In the data rows, the value 500 means zero.
Here are some points:
[570, 300, 633, 579, 701, 744, 665, 864, 674, 721, 627, 861, 678, 728,
 102, 138, 367, 356, 190, 762, 319, 604, 587, 565]
[528, 444, 511, 522, 522, 338, 397, 215, 374, 356, 414, 227, 351, 350,
 760, 733, 583, 595, 697, 322, 574, 466, 338, 398]
[628, 284, 632, 556, 591, 608, 560, 622, 591, 561, 391, 291, 372, 338,
 723, 768, 615, 580, 725, 325, 640, 394, 311, 419]
[522, 433, 560, 486, 545, 527, 510, 548, 536, 527, 506, 739, 660, 734,
 73, 119, 363, 364, 175, 791, 258, 645, 694, 619]
[347, 645, 431, 428, 327, 345, 388, 184, 372, 320, 381, 285, 368, 377,
 661, 592, 510, 499, 487, 529, 447, 522, 534, 560]
[582, 430, 503, 504, 495, 490, 510, 515, 481, 499, 491, 421, 491, 502,
 522, 523, 501, 522, 533, 462, 491, 494, 522, 494]
[496, 462, 368, 398, 333, 300, 404, 203, 405, 337, 401, 295, 364, 392,
 626, 677, 524, 523, 545, 513, 482, 558, 520, 534]
[519, 436, 549, 525, 527, 537, 539, 523, 545, 555, 511, 567, 500, 504,
 535, 636, 561, 550, 709, 340, 649, 400, 325, 425]
[522, 422, 534, 519, 396, 323, 354, 198, 373, 370, 405, 272, 377, 367,
 766, 729, 583, 609, 711, 369, 597, 446, 450, 444]
[384, 740, 341, 398, 361, 321, 393, 187, 449, 400, 442, 449, 481, 495,
 509, 469, 574, 574, 720, 350, 640, 422, 348, 443]
[412, 635, 420, 470, 473, 475, 510, 247, 379, 363, 404, 254, 366, 396,
 739, 705, 568, 581, 644, 394, 535, 445, 422, 470]
[562, 319, 620, 573, 688, 730, 657, 840, 667, 713, 623, 851, 676, 725,
 108, 141, 375, 363, 207, 748, 330, 597, 574, 558]
[332, 776, 301, 394, 354, 319, 396, 285, 412, 427, 424, 358, 458, 479,
 601, 638, 576, 571, 692, 316, 620, 412, 334, 395]
[331, 762, 324, 406, 329, 366, 416, 317, 404, 375, 419, 309, 398, 366,
 771, 749, 575, 571, 697, 403, 550, 490, 476, 558]
[300, 752, 319, 410, 352, 319, 393, 385, 390, 369, 416, 279, 362, 373,
 754, 745, 606, 582, 671, 397, 557, 460, 519, 505]
[417, 625, 425, 475, 480, 483, 512, 237, 369, 354, 399, 233, 356, 386,
 761, 724, 574, 588, 659, 384, 540, 440, 415, 466]
[441, 514, 455, 506, 498, 518, 499, 516, 424, 382, 421, 313, 391, 383,
 747, 724, 576, 584, 689, 329, 642, 398, 376, 420]
[579, 420, 513, 506, 502, 494, 513, 515, 484, 499, 492, 428, 490, 501,
 521, 527, 502, 522, 534, 463, 493, 494, 517, 493]
[726, 582, 369, 590, 521, 553, 424, 241, 428, 498, 555, 374, 597, 510,
 365, 201, 470, 501, 529, 657, 315, 460, 504, 609]
[370, 630, 450, 485, 455, 419, 401, 235, 380, 361, 407, 275, 384, 366,
 766, 757, 567, 570, 700, 373, 595, 431, 430, 448]
[355, 752, 332, 427, 356, 374, 385, 191, 391, 326, 402, 349, 440, 422,
 610, 598, 514, 514, 542, 445, 602, 416, 363, 448]
[520, 419, 530, 510, 524, 531, 519, 608, 570, 621, 578, 644, 603, 627,
 342, 331, 455, 448, 377, 611, 429, 546, 577, 548]
[306, 255, 722, 417, 355, 745, 572, 182, 617, 722, 468, 302, 544, 704,
 202, 458, 584, 408, 187, 705, 661, 500, 727, 418]
[317, 767, 348, 391, 350, 331, 416, 187, 431, 382, 407, 378, 407, 439,
 500, 481, 476, 461, 472, 530, 516, 502, 422, 459]
[542, 438, 503, 523, 523, 556, 537, 540, 520, 534, 515, 557, 534, 536,
 444, 425, 474, 470, 450, 561, 374, 640, 746, 672]
[397, 609, 478, 474, 541, 450, 479, 411, 495, 475, 500, 551, 498, 543,
 449, 451, 465, 489, 466, 361, 656, 402, 311, 430]
[554, 382, 562, 502, 561, 568, 542, 562, 552, 529, 502, 593, 535, 389,
 720, 750, 588, 574, 701, 314, 634, 422, 321, 417]
[479, 469, 497, 506, 515, 504, 508, 457, 447, 449, 470, 370, 431, 455,
 496, 448, 462, 460, 317, 675, 322, 597, 662, 590]
[533, 410, 530, 525, 531, 565, 522, 512, 508, 532, 531, 558, 524, 534,
 447, 444, 453, 484, 487, 573, 469, 530, 527, 547]
[345, 570, 701, 397, 359, 717, 667, 598, 418, 412, 666, 277, 392, 663,
 715, 665, 339, 379, 670, 356, 378, 615, 533, 448]
[731, 141, 663, 553, 553, 486, 484, 430, 500, 422, 419, 338, 374, 336,
 737, 772, 586, 591, 722, 333, 644, 375, 323, 422]
[321, 490, 730, 584, 351, 314, 648, 906, 413, 363, 640, 865, 371, 725,
 303, 764, 477, 360, 204, 307, 569, 659, 316, 423]
[695, 754, 331, 592, 645, 306, 395, 853, 688, 358, 408, 654, 622, 427,
 481, 737, 353, 428, 700, 347, 291, 605, 436, 554]
[689, 773, 351, 616, 547, 307, 620, 907, 408, 368, 664, 618, 379, 755,
 524, 711, 477, 542, 196, 701, 433, 412, 667, 635]
[319, 734, 325, 418, 340, 318, 365, 214, 383, 363, 411, 357, 474, 382,
 770, 747, 592, 578, 700, 362, 622, 389, 360, 452]
[557, 375, 565, 503, 566, 575, 545, 571, 554, 533, 503, 599, 540, 383,
 734, 766, 595, 580, 718, 296, 648, 412, 305, 406]
[384, 720, 355, 409, 377, 342, 405, 212, 402, 369, 386, 302, 386, 357,
 707, 642, 529, 585, 712, 300, 639, 411, 302, 420]
[371, 681, 397, 432, 439, 448, 489, 423, 522, 493, 483, 527, 513, 344,
 726, 758, 601, 564, 717, 316, 649, 399, 307, 428]
[306, 755, 313, 413, 331, 313, 361, 203, 381, 359, 409, 361, 478, 385,
 762, 739, 586, 574, 691, 361, 633, 378, 341, 443]
[699, 122, 689, 636, 700, 748, 635, 836, 626, 679, 627, 809, 678, 708,
 145, 194, 419, 444, 421, 511, 531, 480, 442, 473]
[327, 733, 333, 417, 336, 340, 385, 232, 379, 342, 396, 264, 364, 375,
 618, 562, 495, 504, 497, 550, 456, 540, 540, 556]
[454, 662, 405, 485, 705, 609, 376, 742, 638, 335, 399, 857, 653, 358,
 106, 314, 583, 403, 189, 514, 616, 503, 629, 547]
[734, 77, 325, 452, 705, 644, 381, 498, 646, 699, 373, 429, 699, 349,
 107, 109, 448, 561, 661, 816, 635, 400, 753, 637]
[482, 449, 539, 486, 542, 537, 518, 539, 557, 533, 492, 570, 514, 534,
 380, 441, 473, 464, 474, 556, 465, 504, 520, 551]
[598, 301, 582, 544, 592, 320, 368, 193, 396, 372, 420, 291, 383, 359,
 748, 743, 596, 576, 700, 337, 634, 376, 372, 413]
24 more points follow, each with its number after it:
[484, 459, 503, 507, 516, 505, 508, 453, 442, 443, 466, 358, 424, 449,
 501, 452, 460, 458, 309, 683, 312, 602, 672, 595] 0
[339, 773, 338, 384, 363, 445, 518, 662, 576, 683, 599, 726, 640, 668,
 215, 238, 420, 441, 317, 642, 382, 566, 579, 533] 1
[339, 767, 319, 403, 343, 307, 391, 204, 378, 357, 400, 257, 376, 359,
 759, 735, 589, 602, 710, 318, 631, 384, 320, 380] 2
[545, 442, 512, 509, 545, 519, 520, 553, 504, 553, 538, 503, 548, 560,
 434, 412, 479, 487, 417, 556, 444, 519, 526, 510] 3
[576, 380, 563, 503, 537, 546, 532, 550, 509, 574, 535, 533, 531, 542,
 428, 414, 471, 508, 410, 541, 447, 515, 532, 511] 4
[592, 772, 538, 600, 721, 318, 449, 904, 446, 320, 639, 880, 551, 370,
 91, 773, 585, 370, 263, 309, 617, 675, 725, 442] 5
[575, 288, 640, 585, 711, 759, 675, 887, 683, 734, 636, 879, 689, 740,
 82, 118, 360, 349, 172, 777, 309, 610, 591, 567] 6
[533, 430, 505, 514, 540, 373, 387, 209, 370, 373, 398, 243, 363, 392,
 631, 597, 527, 510, 492, 507, 460, 421, 303, 404] 7
[519, 431, 544, 531, 596, 639, 621, 748, 642, 638, 589, 724, 618, 637,
 289, 336, 443, 458, 363, 325, 647, 426, 310, 422] 8
[651, 752, 435, 644, 331, 351, 635, 810, 400, 359, 544, 706, 435, 447,
 706, 684, 364, 385, 387, 495, 588, 422, 489, 664] 9
[517, 454, 570, 492, 532, 512, 518, 564, 531, 528, 513, 729, 654, 724,
 93, 137, 366, 367, 200, 781, 269, 641, 693, 609] 10
[472, 480, 478, 417, 352, 335, 384, 232, 371, 359, 400, 329, 386, 379,
 761, 737, 594, 575, 709, 325, 616, 392, 342, 417] 11
[734, 102, 714, 606, 722, 759, 656, 908, 658, 737, 659, 759, 631, 557,
 479, 511, 531, 522, 567, 375, 611, 431, 326, 387] 12
[530, 434, 514, 492, 511, 535, 533, 562, 500, 544, 453, 245, 370, 378,
 744, 713, 570, 578, 648, 401, 531, 475, 458, 488] 13
[533, 434, 578, 487, 537, 564, 611, 862, 685, 724, 651, 884, 669, 740,
 111, 126, 377, 375, 260, 681, 378, 579, 578, 575] 14
[707, 100, 687, 603, 566, 569, 532, 606, 543, 571, 548, 579, 559, 566,
 422, 408, 463, 469, 425, 562, 437, 527, 571, 532] 15
[693, 194, 666, 577, 645, 704, 597, 773, 621, 643, 617, 755, 649, 713,
 153, 134, 365, 396, 201, 769, 298, 634, 723, 561] 16
[726, 623, 630, 512, 347, 763, 675, 188, 462, 734, 488, 323, 663, 337,
 438, 95, 591, 574, 210, 768, 539, 409, 709, 515] 17
[404, 623, 413, 480, 490, 476, 496, 501, 513, 532, 528, 527, 518, 530,
 433, 408, 485, 487, 456, 541, 475, 524, 505, 506] 18
[477, 466, 477, 410, 345, 309, 379, 197, 362, 360, 382, 295, 385, 353,
 776, 744, 609, 589, 710, 311, 641, 392, 344, 405] 19
[701, 180, 675, 581, 652, 715, 603, 787, 627, 659, 631, 790, 667, 738,
 113, 93, 349, 384, 166, 799, 276, 651, 750, 571] 20
[520, 440, 550, 507, 535, 550, 529, 548, 551, 529, 487, 577, 507, 526,
 414, 452, 477, 483, 538, 449, 565, 448, 392, 437] 21
[743, 341, 318, 587, 723, 452, 389, 576, 460, 694, 627, 536, 374, 753,
 201, 748, 519, 387, 716, 345, 271, 638, 315, 385] 22
[356, 736, 366, 403, 382, 380, 487, 429, 546, 510, 491, 586, 524, 552,
 395, 412, 470, 472, 428, 552, 457, 528, 529, 540] 23
Which two of these numbered points are nearest to each point below, looking only along the 8 directions in which the first points spread most? Their numbers follow each, nearest first.
[463, 425, 566, 568, 640, 688, 592, 759, 603, 621, 582, 723, 603, 625,
 295, 310, 440, 457, 421, 568, 477, 522, 508, 513] > 8 4
[723, 70, 701, 613, 573, 576, 534, 614, 543, 572, 550, 574, 561, 564,
 430, 413, 466, 474, 437, 552, 445, 520, 565, 526] > 15 4
[557, 447, 523, 519, 541, 522, 539, 585, 532, 543, 532, 682, 623, 594,
 368, 432, 465, 484, 489, 489, 472, 511, 478, 484] > 21 3
[672, 750, 443, 661, 330, 353, 650, 844, 396, 352, 548, 726, 433, 443,
 721, 699, 356, 372, 365, 507, 587, 423, 501, 683] > 9 5
[701, 589, 633, 509, 357, 757, 669, 215, 466, 723, 491, 340, 659, 343,
 432, 116, 580, 563, 234, 740, 527, 425, 684, 513] > 17 3
[337, 757, 356, 431, 381, 431, 473, 444, 491, 511, 524, 560, 550, 550,
 431, 433, 485, 479, 448, 564, 386, 574, 606, 583] > 23 18
[586, 739, 624, 606, 367, 339, 636, 862, 387, 383, 658, 630, 366, 735,
 478, 749, 512, 419, 437, 342, 329, 511, 657, 513] > 9 3
[392, 595, 466, 496, 472, 442, 417, 276, 396, 382, 422, 311, 404, 389,
 723, 719, 557, 561, 681, 383, 590, 435, 431, 450] > 11 19
[304, 753, 312, 413, 331, 311, 359, 205, 381, 361, 410, 364, 481, 383,
 771, 747, 591, 578, 701, 355, 635, 377, 342, 443] > 2 11
[445, 481, 514, 499, 543, 582, 525, 589, 547, 599, 572, 688, 627, 698,
 185, 169, 372, 387, 250, 713, 340, 600, 729, 604] > 10 14
[547, 434, 514, 486, 523, 510, 500, 531, 521, 530, 524, 537, 530, 547,
 464, 432, 469, 496, 456, 566, 460, 519, 564, 535] > 3 4
[575, 296, 639, 583, 694, 730, 673, 888, 666, 713, 635, 853, 682, 735,
 115, 155, 368, 355, 197, 777, 325, 609, 587, 557] > 6 14
[503, 601, 470, 482, 513, 506, 459, 778, 539, 361, 609, 780, 428, 742,
 242, 732, 582, 381, 414, 351, 375, 637, 430, 443] > 9 5
[543, 424, 500, 498, 522, 522, 524, 560, 507, 554, 438, 245, 370, 360,
 743, 713, 586, 591, 644, 406, 540, 466, 454, 492] > 13 11
[459, 423, 570, 572, 648, 700, 598, 774, 609, 627, 586, 736, 608, 630,
 286, 303, 437, 456, 420, 580, 466, 530, 522, 522] > 8 14
[648, 252, 652, 564, 607, 628, 573, 651, 606, 574, 390, 291, 371, 337,
 719, 769, 617, 579, 727, 324, 642, 394, 308, 419] > 13 21
[341, 344, 648, 497, 436, 454, 406, 910, 597, 353, 412, 826, 618, 500,
 230, 382, 444, 495, 447, 591, 425, 577, 686, 440] > 4 3
[740, 331, 321, 573, 723, 466, 390, 556, 474, 685, 613, 545, 395, 729,
 196, 722, 524, 390, 680, 354, 293, 631, 322, 397] > 22 21
[661, 233, 661, 595, 643, 691, 578, 716, 586, 610, 575, 683, 579, 586,
 397, 417, 476, 472, 445, 556, 476, 523, 513, 511] > 15 4
[363, 657, 384, 438, 394, 338, 398, 209, 352, 371, 392, 234, 372, 363,
 639, 565, 524, 508, 437, 428, 511, 505, 455, 466] > 7 11
[512, 420, 506, 527, 543, 541, 504, 560, 511, 513, 489, 431, 436, 389,
 732, 730, 590, 574, 695, 337, 628, 394, 354, 436] > 13 11
[488, 504, 508, 494, 531, 520, 544, 531, 552, 532, 397, 305, 349, 350,
 754, 775, 596, 566, 728, 309, 634, 392, 296, 437] > 13 11
